Vaf: [137  98 100  68  88 144 100  82]
godi: [129 118  99 138 131 118  99 125]
Dap: [100 169 143  61  61 123 143 167]
Kebil: [109 138 113 153 125 117 113 115]
zom: [142 108 131 127 143  98 131 118]
Nena: [185  53  72 217 160 142  72 131]
Resa: [130 131 133 166  94 146 133 142]
poref: [ 94 168 133  80 125  76 152 149]
zite: [131 134 126 154  90 133 126 134]
[ 94 146 133] : Resa
howmany Dap: [169] : 1
howmany zite: [126] : 2

zom: [126 150 127 121 127 124 137 133 143 119]
Vaf: [120 150 127 150 143 119 119 119 119 150]
godi: [126 105 126 194 160 132 128 120 133 127]
Kebil: [128 119 120 120  99 132 131 120 130 128]
[143 119 119 119 119 150] : Vaf
[128 120] : godi
[105 126 194 160 132 128 120 133 127] : godi
[126 150 127 121 127 124 137 133 143 119] : zom
[126 105 126 194] : godi
howmany Vaf: [119] : 4
[132 128] : godi

Nena: [134 150 143 155 114 112  80 137]
segi: [127 121  46 112 135 175 116 117]
zom: [175 121 116 135 127  46 112 177]
zite: [134 143 143 156 156 112  80 156]
howmany zite: [156] : 3
[175 121 116 135 127  46 112] : zom

gasa: [124 130 135 127 106 124 138 128 112 124 135 124 152 146]
segi: [124 146 135 146 106 124 124 128 112 112 112 124 152 112]
tid: [124 130 135 127 106 124 151 209 112 124 135 124 123 146]
zite: [118 136 136 121 100 136 138 132 107 210 210 142 210 210]
howmany zite: [210] : 4
howmany segi: [124] : 4
[106 124 151 209 112 124 135 124 123 146] : tid
howmany segi: [112] : 4
[124 130 135 127 106 124 151 209 112 124 135 124 123 146] : tid

godi: [140  95 133 130 154 136 127 143 113]
Dap: [118 156 112 127 146 145 112 124 146]
poref: [104 104 123 123 131  95 120 136 120]
Nena: [148 132 155 144 136 110 155 141 155]
zite: [ 95  95  95 139 118 112  94 146 124]
howmany poref: [131] : 1
howmany poref: [124] : 0
howmany Nena: [155] : 3
[146 124] : zite

Vaf: [126 130 117 123 119 131 137 123 122 131 122 121 126 128 131 123 126 126
 125 126 123 134 132 126 127 128]
segi: [128 128 127 128 128 129 128 129 127 129 128 128 129 128 129 128 128 129
 126 118 148 132 127 137 120 129]
Kebil: [ 98 203 145 136 191 129  40 120  99 134 126 153 151 123 134  97  98 124
 111 166 179 116  98 127 182 140]
Dap: [126 129 116 122 117 131 138 122 122 131 122 121 126 127 131 122 126 126
 124 126 123 136 133 121 133 128]
Nena: [164  65 140 100  91 116  70 184  95 126 120 138  65  65  65 168 133 108
 154  95 126 126 145 113 132  96]
godi: [123 132 135 117 143 131 138 125 133 128 126 126 126 130 140 125 114 129
 133 129 133 132 124 129 136 126]
tid: [128 128 127 128 128 129 128 129 127 129 128 128 129 128 129 128 128 129
 128 127 128 128 128 128 127 128]
Resa: [128 128 127 128 128 129 128 128 127 129 127 128 129 127 128 127 128 128
 128 127 128 128 128 129 127 129]
howmany Dap: [122] : 5
howmany godi: [126] : 4
[123 126] : Vaf
[126 129 116 122 117 131 138 122 122 131 122 121 126 127 131 122 126 126
 124 126 123 136 133 121 133 128] : Dap
[131 122 121 126 128 131] : Vaf
howmany Nena: [126] : 3

Nena: [139 108 127 166]
segi: [137 137 169 137]
Vaf: [141  62 137 169]
Dap: [169 140  62 166]
howmany segi: [137] : 3
[141  62 137 169] : Vaf
[140  62] : Dap

Vaf: [116 128 144 143 101  89]
Resa: [147 214 123  99  86 182]
Nena: [131 105 106 156 122 135]
poref: [149 149 129 132 121 123]
segi: [ 81 130  73 144 170 160]
Dap: [181 107 134 117 130 166]
gasa: [169 112 112 151  71 131]
zite: [138 130 124 132 131 126]
Kebil: [104 134  86 135 166 153]
godi: [111 125 142 140 111  82]
tid: [145 145 145 154 154 145]
zom: [ 98 128 117 126 169 135]
howmany tid: [145] : 4
[101  89] : Vaf
howmany poref: [129] : 1
[138 130 124 132 131] : zite
[ 86 135 166 153] : Kebil
[149 129 132 121] : poref

segi: [ 90 199 121 186 102  93 156 124]
godi: [186 121  93 156 199  90 102 114]
Kebil: [125 105 124 124 123 139 123 122]
zom: [126 125 121 117 123 143 124 132]
[124 124 123 139 123] : Kebil
[186 102  93 156] : segi
[121 117 123 143 124 132] : zom
[186 121  93 156 199  90 102] : godi
howmany Kebil: [124] : 2
[121  93 156] : godi
[123 122] : Kebil

tid: [144 141 149 150 162 119 146 140 131 136 131 127 145 131 139 150 162 127
 151 126 132 132 129 123]
godi: [112 110 110 105  94 140 104 114 132 116 121 124 122 127  90 109  91 111
 105  92 122 129 128 129]
zom: [148 160 144 161 177 116 177 149 119 119 150 139 110 141 174 147 190 153
 156 149 139 126 124 143]
gasa: [137 145 129 151 153 118 160 141 130 142 139 130 127 135 180 149 170 158
 152 206 128 133 123 147]
[130 127] : gasa
[149 150 162 119 146 140] : tid
[152 206 128] : gasa
howmany tid: [162] : 2
[122 127  90 109  91] : godi
[104 114 132 116 121 124 122] : godi

tid: [175 164 146 136 208 152 164 133 176 191 185 108 142 159 143]
godi: [103 117  69 169 131 108 104 187 103 178 129 135 166  93 157]
Nena: [192 155 134 155 152 164 208 112 133 192 192 192 111 155 115]
[208 152 164] : tid
howmany Nena: [192] : 4

Resa: [ 97 164 168 121 162 173  92  83  80 183 167 159 126 135 151 104  81  61
  66 127 151 114]
zite: [ 86 155 128 177 108  84  93 100  59  93 169 195 154  63 130 124 163  75
  72 185 185 129]
segi: [194 119 147 188 174 131 169  87 141  87  66 174  66  83 135 112 167  87
  73 165  81 193]
Dap: [110 155 136 176  91 197 164 111  75 163  63 126  91  88 181 147 137  67
 167 107 113 173]
Kebil: [131  72 187 111 164  96 175 172 196  64  80 195 151 159  66  98 103 132
 197 106  78  85]
tid: [ 79 129 121 142 118 142  91  80  95 119 154  87  84  80 160  66 163  85
 150 152 197  92]
poref: [ 60 159  63  95 159 141  70 158 172 167 142 149 104 172 172 167  86 185
 127 138  75  74]
Nena: [119 194 102 108 101  81 186  80 123  86 102  70  79 129 122 142 118 142
  73 100 167 109]
howmany segi: [87] : 3
[160  66 163  85 150] : tid
[ 79 129 122 142 118 142] : Nena
[141  87  66 174  66  83 135 112 167] : segi
[102  70  79 129] : Nena
[119 194] : Nena
howmany poref: [172] : 3

